Each path below is one point turned by a fixed rotation once a step. After each direction that follows a path, write how fast that rotation turns it, in deg/step (0 if it stays still).
Each turn is a multiple of 5 degrees from 10 to 175, or 0.
Each row of a path follows its step; steps can be skipped.
Path 1:
step 1: [ 15  27 -17 -11 -18 -25 -19  -9 -14 -13 -15  -3 -21 -12  -5  -8   8  24
  22 -10  -7  15  10  -7  -4  16   1  12 -22   5   6  11   6  -4  10  16
   0  -9   6   7 -17  -5  -3  -3   8  15 -20   7  18  -9   8   5 -22]
step 2: [  3 -21  -1   8  11  16   8  -1 -12   7  25  14   7  24 -11 -20   5   4
   8 -24  -7   8  -3  -6  -1  -6 -29 -26   5 -11   0  10 -15  -3 -24 -23
   5  15   8  15  -2 -12   2 -20 -14   7  -6  -1 -25  -5  -9  -9 -12]
step 3: [ 14  -6  28  -6  -2 -22   1 -12  -8  20 -15  -7  -9  -9   1  21   2  -5
   7 -12  -2  -5  12  15  19  12  41  -3  12  13  17  15 -10 -16   2  -2
  -2   9  -1 -11 -21   4 -20  -8   8   1   6   7   4 -15  -5  27   3]
step 4: [  9  -2 -14  -2  -2  -2   2   3   8  16   3  19   6 -16   2  -7  -8  -5
  27  13  16   2   3  -8  -2 -22 -20 -16  10 -23  -1 -30  10 -23 -10   0
  -5 -20 -12   8  10 -14  -8  -7 -20  -6 -18 -30   8  -8  -6   7  19]
step 5: [ -9 -20   5 -10  13 -17  14   6  -1 -16  -3  -5  -6 -12  -2 -15 -16 -22
 -39   8  -3   2  27  24   6   8  18  17   1 -17 -13  -1   3  19   7 -18
 -12  11   8  -3  -3  -3   1 -18   8  23  -7  11   0  -3   0   1  15]
step 6: [ 25  -9 -17 -25  13   6  14  14  -5   6 -18  10 -18  -8   7  20  -7   3
   7 -12   5   4  -6  -3 -17 -11  -4  -8 -26   6  -2 -17  13  -5  -1  19
   3  15 -26   1  14  21  14  13  15 -32  -6  -1  -1   1 -10 -11  -9]
step 8: [  0  -6  14 -31  12   9 -25 -11   4  23   5  11   1  26  12  -3   1  -3
   0   6 -30 -25  -5 -13  -8   5   0  17 -19  23 -14  13 -10   1  -9  -4
  17   4 -28   9   5   9   1   3  -8  -4  -6   8  -6 -20  -1  -1  12]
step 9: [  8  -1 -27  12 -10 -23 -14 -21 -16  -4   3 -10 -26  10  -3   3   3  10
  -5   2   1 -14 -20   0  10  -8 -12  -1  25 -17  22   8   2 -12   4 -11
 -17 -11   5  13 -18  -8  -6  27  27   0  -3  -2  27   3  -7  -4  -3]
step 10: [ -5 -21  13  -8   5  19 -11  -4   5   3   4  -2   0 -14  -1 -14  -3  29
   0   0   1   4   7   0  10   5 -22 -21 -14  18   8  -8 -15   4  26 -20
   1  11 -12   6 -15 -12   6 -17 -36  11  -4   9  -5  19   6  -1  28]
Speeds:
[-5  4  5  4  3  4  4  4 -1  7 -3  2  4 -4  3  6 -3  4  7 -1 -1 -1  1  3
  1 -5  4  0  3  4 -3  5 -5 -5 -1 -1 -4 -3  1 -1  3 -5  6  3 -1 -4  5  3
 -7 -2  0  7  2] | 90
[ 0 -2 -6  3 -3 -5  2  5 -2  7 -3 -1  1  0  3 -7  2  3  6  2  3  3 -1 -1
  1  3  4  0  2  6 -3  6 -1  2  3  2 -1 -3 -2  0  5  4 -3  5  1 -6 -9 -4
  4 -2 -9 -6 -2] | 145
[-3 -7  7  0 -2  0 -3 -2 -1  0 -5  6  1 -4  1  1  4 -5  4 -9 10  4  4  4
  8  1  0 -3  4 -4  0  2  6 -5  2 -6  2 -2  1  4  3  4 -1 -3 -5  2  0 -2
  1  1  0  1 -1] | 45
[ 1 -1  1  2  4  2 -3  4  2  5  0 -3 -9  4  3  3 -3 -6 -5 -6  1  1  3 -3
  6 -3  4 -2  2  1 11  1 -1 -2 -5  3 -1  2 -6 -6  4  2  3  4  5  0  5  2
  7 -3 -1 -3 -4] | 125
[ 8 -3  7 -1  3  6  4 -3 -4  0  3 -7  1 -1  1 -1  6 -3 -1  3  7  5 -6  0
 -1  0  1 -1  0  8  0 -2  0 -4  0  1  1  5  2 -5  1 -5 -6 -2 -3 -7  3  1
  2  6 -3  4 -2] | 95
Path 2:
step 0: [ -2   2  22  17   6   7  13  -3 -19 -10   8  28  14 -10  25 -16   7   7
   2   5  19 -14 -35  -7 -18   3   7  16  15  15  15  -4   2  23 -20 -16
  -6 -16  -9  -2   6  -1  16  -9  -9 -11  13  -8   5   6   0 -12 -18]
step 1: [ -4  15   4  12 -14 -13  18  -5 -12  15   8  10   8  -6   9  -6   3 -14
  15   7 -16   0 -19  20 -14 -34  13  16   9  21  -5  -8   6  -6  21   4
  20 -20   3   5  15  -4   7  19 -12  -5  21 -19  -9  -4  -9   0 -26]
step 2: [ -6 -11  20  12   2 -25 -26 -10   5  13   5   7  -3  21  14 -23  -2  -4
   2   3  -9   2 -26   9 -29 -11  -6   8   7  15  13   0 -20 -18  -4 -15
 -13  -2  -4 -22 -13  -1  12  10  -9 -15  19 -17   1   9 -27  -2   2]
step 3: [ 14   1  27  11  17   2   4 -10 -23 -14   5  26  -3  -9   1   5  -1  -9
  11  22   0  -7 -23   2   5 -13  18  10   2  10  -1  21  -9   9  -9 -27
 -13 -12   7 -12   3  14   0  10  13 -25  18  -4 -14  -7 -17  16 -23]
step 4: [  3  17 -13 -15  -3  -7   1  -6 -18   7  16   1  16  -4   6 -29   1 -13
  -4  11 -10  -4  -8  21  -8 -36  -2  14  -1  18   4  13  -8 -18 -11  -3
  -2  -7 -15 -16  15  25 -13  17   3  17  32  -5  -6   8  -1   6 -16]
step 5: [  0   6   8  17 -11 -16  10  10  -7 -20  15   3  -8   8  13 -18  -8   8
   8   4   2   0 -12   6  -2 -17 -14 -10   4   6   2   8 -32  -1  -6 -18
  -2   9 -12 -24 -16  15  21  24  19   1  12 -38  10  -1 -18   8  10]
step 7: [ -1   3 -25 -16   6  -5   5  10  -9   5  -6   2  11   6   9 -19   4  13
  -4   3  -4  12  11  23  -5 -18  11  18  10  -8  10 -14   7   6  -3 -21
  -3  -8 -18 -21  13  16  12  35  28   0  25 -12  -7   3 -16 -19 -13]
step 8: [  8  -3 -18   6  -4  -8   4  16  -3  -4  -1  30 -37 -22  -7  -2  -9  -2
   5  -3 -12  13  -7  30 -16   7 -30   1   4  -2  -5  -2 -10  -2  -1 -24
   1   5  -9 -28   0   3   7  15   2   3  10 -26   2  -5 -23  16   1]
step 10: [  2   3 -19  -2  -8   1  29   4 -11  14  -2  38   1  -1 -10   4  -5  11
 -15  -4  -4   4  -5  20   1 -19  -8   5  -3  -4  30  -9   7   5 -26  13
   8 -13 -13  -1   6  23  20  13  23   1  -2 -15 -11   5 -20  -9 -15]
Speeds:
[ 5 -6  5 -2 -3  5 -3 -1 -2  3  3  3  1 -5 -7 -2  3 -5  1  1 -4 -4  3  5
  4 -4  0 -3 -5  3  3  9 -3 -4 -8  4 -1  2 -3  1 -7  6  1 -2  4  2 -5  4
 -1  1 -2  3  1] | 60
[-4  3  3 -6  4 -2 -6  1 -6 -1  3  0  2  0 -1  3 -4  1 -3  4  1  1 -2 -3
  1  9 -2 -2  2  0 -5  9  1  4 -3  3 -3 -9  1 -1 -7 -6  4 -7  6 -5  0 -2
  3  1 -3  0 -2] | 115
Path 3:
step 0: [  6  14  26  -4  -1 -18   0 -14   4   3  -2   6   9  17   6  29  -3 -10
 -20   9  -6  11  16   0  -1  10  -5   0 -15  11   3 -12 -16  24  18 -14
  16   2  15  10  14  -1  18  -2  -8 -13   0 -11  -4 -19  15  12 -17]
step 1: [ 14   8   0 -13 -14  -4   9  -2   9  19   1  11  13 -26  10  -1   0   0
  -2 -11   4  -9  -5 -10  16  22  -5   5  -1  -1   0  -1 -27  15   4  15
  17 -13   9   3 -16  20   5  -6  15  -5 -30 -23 -10   8  18  -6 -15]
step 3: [  1  -2 -22  -9 -10  -1  30  -8   4  -5 -25 -23   3  20   5   1   5   4
  -7   9  -7  -7  15 -30   1  -9 -19  11   0   5   1 -18   5 -21  -9  13
   3  -4  -2 -15  16  -7   2  17  -6 -13  17 -16  14 -10   9   6  -7]
step 4: [  1  10  11  -8 -14 -10  19  -4   8   9   5  11  14   8   8   1   6  -4
  16  16 -21  12  11  -1   4   3  -3  27 -10   5   9  25  -5 -24 -22   7
   0  10 -22 -13  -3  -4  -1 -28 -11  10  10 -19   4  10   6 -12  -2]
step 6: [  8 -21  18  -6   6  22  -4   3 -17   0 -27 -18  10   0  16  14  26  -9
   4  -8   9  -4  -7   3 -22  18 -24  -2   9  -4   4   3   4   8   0  15
  -1 -11  13 -10   5  -4 -26   8  -3  28   3  -1  -8   5  -4  -3 -10]
step 7: [-17 -20  35 -19  18  -3   4   5  -8  -5 -11 -13   8   3   4   4  -6   8
  24   1 -12 -10  -4  -7 -17 -19   0   2   0   0   8  -9   8  14  -3  -2
  19  11   5 -14   4  20  14 -13  -3  -5  -3  -2  13  24 -25 -15  -2]
step 8: [  5   3 -11 -31 -11   0   4  19   1 -16  -9   6  14  10 -14  -6   6  -4
 -10  12   4  19  -1   5  -8  -7   8  -4 -19  13  16   1   8   8   3 -27
  26 -23  -4   2  -2  26  21  -5   2   0   9  -5  -9  -3 -25   5   2]
step 9: [  7  -7   9   7 -20   1 -22  23   2   2  -2  18  18  11   0 -28   5   0
  -7 -15  13   1   3 -10   3   9   8 -19 -20  16   9   3   2  11   4  24
   2 -25  -9  -1  12 -17  -2  -7   8  -2   0 -27  -3  15  -5  13   6]
step 10: [  4   1  -3  35  21  18  -5   8  -2  12   2   8 -16  -4 -14   3  -5  -2
   4   1  -6  -3   6 -22  -4  12   9   2 -24  -9   3  -6  22  -7  -8   7
  -4 -24  28  -1  15 -10  11 -11  -3 -10 -12  -8   6  16 -13 -10 -20]
Speeds:
[  2   0   7  -2   1   6  -2  -4   9   4   3  -7  -3  -1  -1   8  -2   4
   4  -1  -3   0  -3  -5   5  -1  -6   3 -10  -2  -2   2   0   0  -4   1
   2   0  -1  -1  -2   1   7  -4   0   2  -3   4   1   0   0   6   2] | 110
[  1  -2  -2   5   3  -5   4  -4  -1   1   4   4   2  -1  -4   4   5  -2
   1   0   5   0   5   1   3   6   1   0  -5  -2   4  -5   2   8  -2   2
  -6   2  -6  -5   1  -2   0  -1   1   4  -8   0 -10   3  -1   5  -4] | 80
[ 3  6  0  0  1 10 -2 -2 -5 -1 -1  2 -5  0  2  4  1 -6  1  2  4  5  2  8
  1  4 -1  1 -2 -1 10  7  2 -4 -2 -7 -1 -5  0 -1  2  4  1 -2 -5  4  2  2
  2 -2  3 -3 -6] | 170
[ 1  2  4  5  3 -1 10  3  1 -6  5  0  1  3  0  5 -1  5  8  0  2  0 -6  1
 -3  1  2 -4  5  0 -3  9  0  3  4  4 -2 -4 -3 -5 -2  3  2  5 -3  3  6 -2
  0 -5 -3  1 -2] | 40
[  2  -6  -4   5  -4   2   2  -3   1   7   7  -2  -5   1   1  -1   2   4
   1   3  -6  -5   9   1   0   5   0   0   2   0  -1   2   4 -10  -3   0
  -2  -5  -3   0  -4   2  -2   4  -4  -7   4  -4  -4   2   2   2   2] | 45
Path 4:
step 0: [  8   9 -36  20   2   3  -8  -4   7 -16  15  14 -12  11   9 -22  -7   5
  -4  -3 -20  21  22  -2  -1 -14 -10   6  11  -9   0   2   7  10  -5  19
 -14 -13  -1 -13   9   8   6   6   5  17 -21   3  28   1  10   0 -20]
step 1: [-14  16   9 -21  -7  22  -9  14 -21   9   1 -11   1 -10  14  18  -3  11
   0  -1  10  -7 -27   5   3  -6   8 -30  25  17 -25   2   1  -6 -16  -5
 -18  -7   5  -5  -6   2  -2 -24  -2   1  -2   8 -21   3  -7   8  11]
step 2: [  1  -6   7   4 -13 -11  -3 -13  -1   3  19 -11  -9  -5 -13  -8  35 -10
  28 -14  -4  -7   7   9 -10  13 -23   3 -23   3   7   9  17   0   7   3
   9   9  27  -5  16 -18  16   3  -7  15  -3 -20   9  11   9 -15  -9]
step 3: [ -5  11   1  33  -3   9   2  16   2 -16   1   2  15  -1  11   1  14  -1
 -13   2  -1 -10  -9 -13  27  -7  14  16  21  -7   4 -29 -18  -5   3  16
  -9  11 -13 -26 -18  -1  -9  -3 -13  -6 -11   3  21  -6 -14  12   7]
step 4: [ -7  -1  -1 -19  -8 -16 -42  16  -3   8  -8  -5  -9  -9 -20  -5  -5   6
  -4   0  22  -6  15  -1  -1  15 -15 -15  11   5  -4  27  -4  -6  10 -12
  13 -17  -7  15  -2   3  10 -12  11 -16  -5  -4   8  10  12 -12  24]
step 5: [ -8  30  -5  15  14 -30  12 -23   5 -12   9  20  -5   4  18  -1  -6   0
   9 -11 -18   0  -4   4   8   2  -5   5 -31  -5 -14   6  11  -8 -16   9
  -7  -7  -9  -5  -5  -6 -14  18 -13   7 -13 -19  -4  21 -21   4  -3]
step 6: [-12 -17  17   2  16 -11   1   1  10   2 -21 -16  10  -2  10  29  -3  -3
   1  12   6   4   4   5   8   7   6  -8  25  22  -2 -10  -9 -13   4   6
   2  18  13  -9  10  34  11 -26  -3   1 -22  18  -1 -12   9  -9  -5]
step 7: [  5 -14  14   0  -1   0 -21   9  -4   5  13  13 -14 -12  -3 -13  -5 -18
  -3  12  20 -17  -1   7 -15  17 -25   7 -30  -9  -1  -5  -1  -6  -1  16
  15   1  -9  -6 -16 -14  -7  10   9  21  30   9  -8  23   6   4  -6]
step 10: [ 10  14   1 -29   3   2   5   2   6 -16  22  12  -8  27  -6   4  10 -20
   9 -20  -2  -1 -13   6 -10   5  -8   6  -1   3 -11   0   3  -2   1   8
  -9 -10   8  -8  -1  18 -26  33 -21   0   0   8 -20  13  28  -2 -10]
Speeds:
[ -2  -5   3  -6 -13  -5  -2  -2  -3   6  -2  -2   4  -1  -2   0  -5  -2
  -5   0   1  -5  -3   0   4   5  -7  -1   3   1   0  -3   4  -2  -2  -3
  -6  -2   0   4   4   5   3   4   0   1   4   3   3   2  -3   6   0] | 135
[ -5   1  -4   1  -5   0  10   0   1   7   0   2  -9   3   2  -1   0  -2
  -1   3 -10   0   0   6   5   0  -6  -2   1  -2   2   2  -1   3   8   4
   5   4   4  -1  -5   0  -2   2   1  -5  -4   3   0   3   0   3   2] | 135
[ 1  3 -1 -9 -1  3 -5  2  2 -5  1 -7 -2 -2  4  0  5  3 -4  6  5 -1 -2  1
  8  1  3  2  1 -2  1  6  4  0  5  1  2  7 -3  8 -1  2 -2  2  5  6 -3  3
 -5  3 -3  0 -4] | 130
